Z_591: [0.055 3.484 -2.851 4.115 -4.785 -4.785 1.838 -3.361 7.787 -2.137 2.347 -0.733 0.055 2.028 0.361 -2.660 -0.733 1.933 -0.733 -1.725 -1.323 2.218 -0.884 1.551 3.081 -1.420 3.258 0.406 4.987 0.407 -1.755 -0.669 1.524]
Z_841: [-1.488 -1.808 0.808 2.330 0.177 1.123 0.911 -1.975 -0.218 2.028 2.347 -0.205 3.034 2.028 0.361 -2.660 -0.733 1.933 0.583 -1.725 -1.323 2.218 -0.884 1.551 3.081 -1.420 3.258 0.406 -0.320 0.407 -1.755 -0.669 1.524]
Z_371: [6.249 -8.478 -2.709 1.954 -6.550 -2.780 -1.589 0.146 -0.590 1.777 -1.906 -3.929 2.679 -0.012 -1.558 -0.233 -1.911 2.716 0.052 3.484 -2.851 4.115 1.894 -4.785 1.838 -3.361 7.787 0.955 -0.812 1.666 0.238 -0.140 2.334]
dup Z_841:  => [2.028]
asked: [6.249 -8.478 -2.709 1.954 -6.550 -2.780 -1.589 0.146 -0.590 1.777 -1.906 -3.929 2.679 -0.012 -1.558 -0.233 -1.911 2.716 0.052 3.484 -2.851 4.115 1.894 -4.785 1.838 -3.361 7.787 0.955 -0.812 1.666 0.238 -0.140 2.334] => Z_371
asked: [-1.488 -1.808 0.808 2.330 0.177 1.123 0.911 -1.975 -0.218 2.028 2.347 -0.205 3.034 2.028 0.361 -2.660 -0.733 1.933 0.583 -1.725 -1.323 2.218 -0.884 1.551 3.081 -1.420 3.258 0.406 -0.320 0.407 -1.755 -0.669 1.524] => Z_841
next: [1.777 -1.906 -3.929] => [2.679 -0.012]
next: [0.052 3.484 -2.851 4.115 1.894 -4.785 1.838 -3.361 7.787] => [0.955 -0.812]

